In the data rows, 128 means zero.
In each game, the first row plays the second. By how much does the first row win? 15 means about a draw, 30 a big win and 0 a big loss. Wins can go round in a circle. Each row has two weighted sums of its numbers, A and B, taken from their middle values. A row wins by its A times the other's B, less its B times the other's A.
tensor([148, 89, 170, 109, 93, 99, 142, 110, 172, 121])
tensor([123, 126, 135, 134, 135, 167, 147, 142, 184, 171]) >> 15
tensor([108, 134, 123, 121, 111, 124, 97, 105, 102, 126])
tensor([156, 136, 136, 118, 169, 204, 176, 124, 185, 245]) >> 12
tensor([93, 113, 153, 100, 128, 123, 121, 96, 159, 147])
tensor([85, 160, 143, 109, 108, 110, 178, 109, 103, 135]) >> 14
tensor([159, 105, 148, 159, 156, 169, 110, 120, 177, 183])
tensor([120, 154, 112, 118, 120, 115, 138, 123, 104, 138]) >> 13
tensor([145, 159, 89, 168, 175, 142, 159, 122, 117, 96])
tensor([143, 187, 89, 188, 177, 166, 189, 138, 88, 79]) >> 9
tensor([140, 133, 107, 117, 142, 108, 114, 113, 140, 110])
tensor([134, 70, 118, 117, 137, 108, 151, 125, 242, 117]) >> 8
tensor([152, 125, 98, 101, 134, 107, 118, 170, 126, 117])
tensor([148, 129, 97, 168, 151, 140, 120, 132, 151, 120]) >> 8
tensor([128, 112, 103, 132, 184, 162, 116, 122, 136, 131])
tensor([158, 136, 164, 110, 109, 126, 117, 104, 116, 117]) >> 22
tensor([125, 119, 139, 98, 132, 153, 137, 121, 102, 175])
tensor([128, 99, 99, 141, 142, 116, 118, 153, 150, 73]) >> 7
tensor([181, 125, 123, 136, 175, 171, 134, 98, 141, 164])
tensor([114, 184, 110, 104, 117, 128, 127, 126, 108, 175]) >> 15
tensor([104, 138, 125, 72, 103, 97, 111, 117, 135, 144])
tensor([130, 140, 130, 87, 124, 160, 155, 138, 160, 153]) >> 21
tensor([147, 158, 59, 155, 180, 187, 150, 145, 129, 123])
tensor([121, 102, 164, 171, 124, 154, 89, 103, 97, 111]) >> 15
tensor([144, 167, 113, 109, 148, 164, 113, 128, 111, 163])
tensor([118, 103, 146, 172, 117, 120, 79, 117, 137, 121]) >> 13
tensor([138, 139, 136, 124, 130, 139, 166, 106, 140, 144])
tensor([141, 133, 135, 82, 134, 101, 160, 133, 110, 58]) >> 3
tensor([95, 167, 100, 117, 96, 107, 99, 151, 84, 132])
tensor([120, 129, 115, 119, 113, 107, 102, 111, 125, 123]) >> 14
tensor([119, 151, 141, 109, 101, 118, 140, 137, 111, 131])
tensor([135, 131, 112, 84, 137, 78, 131, 131, 159, 143]) >> 12
tensor([134, 169, 81, 140, 169, 159, 179, 130, 128, 123])
tensor([147, 148, 63, 106, 188, 153, 155, 135, 144, 158]) >> 14
tensor([124, 157, 100, 138, 133, 130, 110, 114, 91, 133])
tensor([137, 143, 84, 133, 159, 137, 122, 150, 124, 103]) >> 15
tensor([87, 139, 178, 87, 73, 69, 129, 125, 87, 113])
tensor([146, 78, 125, 150, 117, 117, 38, 93, 110, 145]) >> 8
tensor([109, 202, 73, 114, 171, 197, 159, 103, 53, 165])
tensor([154, 129, 55, 148, 203, 138, 183, 116, 172, 71]) >> 10
tensor([118, 155, 105, 95, 88, 85, 106, 106, 100, 131])
tensor([112, 144, 127, 146, 82, 117, 64, 123, 95, 143]) >> 9
tensor([171, 131, 105, 129, 160, 144, 138, 118, 170, 131])
tensor([155, 128, 82, 132, 183, 164, 139, 93, 132, 162]) >> 16
tensor([176, 159, 101, 128, 149, 152, 165, 129, 175, 158])
tensor([112, 199, 120, 92, 135, 158, 196, 138, 119, 162]) >> 8
tensor([108, 142, 132, 89, 98, 68, 129, 169, 112, 83])
tensor([173, 83, 85, 173, 171, 139, 129, 134, 165, 96]) >> 10
tensor([124, 76, 132, 118, 138, 98, 112, 133, 154, 97])
tensor([125, 92, 173, 126, 108, 143, 131, 128, 132, 135]) >> 18
tensor([138, 146, 60, 147, 168, 144, 148, 174, 162, 93])
tensor([136, 146, 90, 152, 166, 146, 167, 125, 131, 132]) >> 11
tensor([126, 118, 130, 152, 134, 94, 116, 136, 81, 67])
tensor([131, 75, 175, 87, 124, 97, 99, 73, 190, 198]) >> 15
tensor([140, 58, 102, 183, 144, 105, 93, 140, 161, 62])
tensor([134, 173, 64, 118, 152, 147, 184, 129, 153, 146]) >> 14
tensor([111, 182, 109, 158, 150, 174, 81, 119, 60, 132])
tensor([140, 111, 145, 130, 163, 161, 151, 144, 125, 132]) >> 15
tensor([139, 134, 74, 144, 185, 152, 166, 141, 135, 95])
tensor([140, 156, 90, 95, 156, 133, 169, 142, 131, 135]) >> 16
tensor([141, 136, 130, 161, 127, 166, 111, 112, 123, 160])
tensor([123, 142, 103, 141, 123, 123, 105, 134, 126, 111]) >> 20
tensor([128, 136, 114, 133, 121, 114, 108, 130, 147, 149])
tensor([155, 134, 113, 115, 176, 139, 181, 147, 153, 128]) >> 12
tensor([114, 143, 114, 153, 132, 194, 104, 98, 48, 102])
tensor([133, 114, 79, 183, 191, 175, 121, 116, 104, 149]) >> 15
tensor([157, 44, 139, 214, 171, 130, 84, 127, 173, 97])
tensor([135, 105, 137, 105, 112, 105, 141, 119, 113, 115]) >> 17
tensor([116, 128, 160, 135, 128, 161, 160, 112, 105, 120])
tensor([119, 90, 125, 158, 164, 174, 134, 97, 163, 199]) >> 27
tensor([158, 92, 211, 107, 73, 85, 133, 119, 170, 148])
tensor([99, 143, 153, 126, 96, 121, 99, 79, 91, 170]) >> 18
tensor([145, 125, 180, 186, 91, 167, 142, 119, 92, 110])
tensor([139, 121, 161, 114, 126, 136, 125, 131, 134, 132]) >> 6
tensor([107, 136, 150, 102, 65, 70, 101, 128, 97, 91])
tensor([65, 111, 165, 108, 105, 94, 128, 132, 108, 78]) >> 15
tensor([149, 107, 110, 200, 140, 137, 85, 131, 136, 135])
tensor([136, 152, 157, 114, 129, 153, 131, 113, 122, 188]) >> 3
tensor([94, 121, 138, 137, 86, 66, 68, 145, 137, 55])
tensor([153, 166, 97, 89, 127, 144, 192, 127, 182, 155]) >> 17
tensor([160, 98, 123, 111, 110, 66, 121, 165, 151, 108])
tensor([152, 148, 112, 122, 185, 162, 156, 117, 153, 131]) >> 16
tensor([122, 160, 103, 96, 170, 161, 187, 129, 132, 108])
tensor([123, 102, 138, 131, 105, 115, 84, 135, 151, 144]) >> 6
tensor([146, 145, 121, 95, 99, 125, 117, 109, 101, 165])
tensor([109, 102, 153, 139, 101, 107, 99, 109, 132, 151]) >> 12
tensor([168, 85, 112, 142, 156, 126, 120, 123, 125, 66])
tensor([136, 130, 192, 125, 97, 132, 98, 101, 133, 188]) >> 19
tensor([125, 63, 145, 137, 110, 85, 97, 148, 137, 72])
tensor([155, 141, 124, 143, 149, 171, 126, 121, 111, 158]) >> 16
tensor([124, 76, 134, 184, 119, 110, 56, 97, 116, 82])
tensor([99, 149, 178, 96, 139, 140, 192, 96, 134, 182]) >> 5
tensor([78, 185, 168, 104, 45, 79, 96, 130, 54, 126])
tensor([150, 65, 146, 141, 117, 71, 84, 130, 147, 83]) >> 15
tensor([121, 144, 211, 92, 68, 162, 109, 78, 72, 235])
tensor([98, 149, 121, 77, 151, 141, 194, 115, 148, 190]) >> 13
tensor([88, 112, 177, 114, 76, 80, 70, 111, 76, 155])
tensor([134, 126, 81, 133, 153, 98, 131, 127, 135, 84]) >> 16
tensor([126, 127, 119, 131, 136, 134, 124, 111, 105, 133])
tensor([150, 130, 26, 139, 163, 135, 120, 167, 172, 140]) >> 12
tensor([147, 87, 120, 131, 145, 110, 140, 145, 145, 124])
tensor([80, 138, 148, 117, 84, 107, 127, 132, 97, 93]) >> 16
tensor([98, 164, 139, 99, 108, 129, 127, 102, 67, 110])
tensor([134, 159, 72, 132, 198, 193, 213, 129, 189, 131]) >> 16
tensor([118, 100, 152, 146, 81, 105, 104, 137, 146, 163])
tensor([156, 192, 69, 121, 185, 185, 173, 144, 123, 132]) >> 11
tensor([114, 141, 111, 116, 146, 107, 151, 112, 160, 160])
tensor([121, 140, 129, 133, 136, 125, 144, 115, 75, 135]) >> 8
tensor([127, 152, 160, 156, 155, 196, 99, 94, 102, 160])
tensor([101, 149, 83, 158, 161, 175, 120, 135, 94, 138]) >> 17
tensor([155, 74, 180, 156, 84, 67, 53, 120, 112, 86])
tensor([163, 123, 108, 150, 163, 148, 180, 132, 180, 149]) >> 13
tensor([142, 150, 124, 60, 151, 150, 182, 121, 165, 171])
tensor([162, 106, 164, 133, 106, 93, 96, 131, 167, 113]) >> 14
tensor([142, 129, 167, 98, 122, 121, 147, 150, 145, 163])
tensor([122, 116, 159, 155, 136, 147, 113, 110, 79, 145]) >> 17
tensor([145, 96, 117, 192, 163, 155, 99, 142, 125, 123])
tensor([148, 127, 113, 116, 174, 151, 188, 115, 134, 152]) >> 9
tensor([127, 162, 106, 115, 119, 114, 128, 137, 117, 154])
tensor([95, 161, 161, 160, 102, 113, 101, 143, 93, 146]) >> 13
tensor([161, 89, 141, 136, 123, 133, 65, 102, 129, 151])
tensor([152, 159, 136, 108, 141, 178, 131, 94, 165, 199]) >> 13
tensor([122, 116, 146, 119, 112, 124, 148, 121, 142, 119])
tensor([137, 132, 116, 106, 120, 127, 153, 133, 160, 143]) >> 15
tensor([89, 118, 164, 138, 104, 155, 117, 117, 117, 129])
tensor([124, 143, 123, 151, 115, 94, 116, 151, 120, 74]) >> 15
tensor([160, 124, 143, 138, 157, 130, 179, 134, 133, 120])
tensor([108, 120, 159, 141, 94, 113, 136, 121, 109, 128]) >> 20
tensor([101, 141, 114, 131, 141, 116, 124, 144, 114, 82])
tensor([104, 90, 173, 119, 95, 132, 48, 107, 115, 149]) >> 13
tensor([158, 143, 87, 186, 163, 151, 144, 132, 89, 107])
tensor([91, 129, 88, 160, 125, 133, 70, 137, 79, 99]) >> 19
tensor([149, 106, 101, 165, 182, 139, 163, 159, 145, 112])
tensor([137, 161, 141, 115, 173, 237, 205, 116, 126, 158]) >> 2
tensor([87, 179, 186, 107, 61, 134, 103, 91, 79, 183])
tensor([140, 128, 100, 148, 162, 125, 150, 139, 151, 85]) >> 17
tensor([187, 100, 96, 155, 139, 146, 101, 108, 131, 118])
tensor([118, 132, 84, 165, 142, 147, 114, 134, 105, 116]) >> 13
tensor([124, 139, 132, 136, 90, 137, 92, 146, 129, 127])
tensor([123, 130, 139, 84, 132, 127, 153, 104, 171, 170]) >> 16
tensor([153, 98, 115, 154, 127, 118, 101, 153, 148, 120])
tensor([157, 151, 105, 130, 126, 123, 95, 109, 162, 159]) >> 15
tensor([139, 127, 140, 146, 151, 179, 148, 115, 161, 155])
tensor([109, 185, 105, 116, 117, 151, 138, 144, 90, 144]) >> 12
tensor([119, 134, 146, 138, 119, 166, 137, 104, 108, 187])
tensor([121, 156, 128, 123, 100, 123, 145, 133, 58, 92]) >> 4
tensor([105, 111, 170, 127, 123, 124, 115, 124, 86, 108])
tensor([136, 172, 168, 99, 118, 150, 169, 123, 139, 154]) >> 21
tensor([130, 132, 105, 97, 130, 95, 108, 131, 150, 150])
tensor([126, 84, 145, 145, 97, 98, 110, 156, 104, 74]) >> 19
tensor([121, 166, 131, 143, 97, 110, 94, 110, 97, 95])
tensor([106, 138, 137, 139, 121, 123, 102, 123, 139, 114]) >> 16
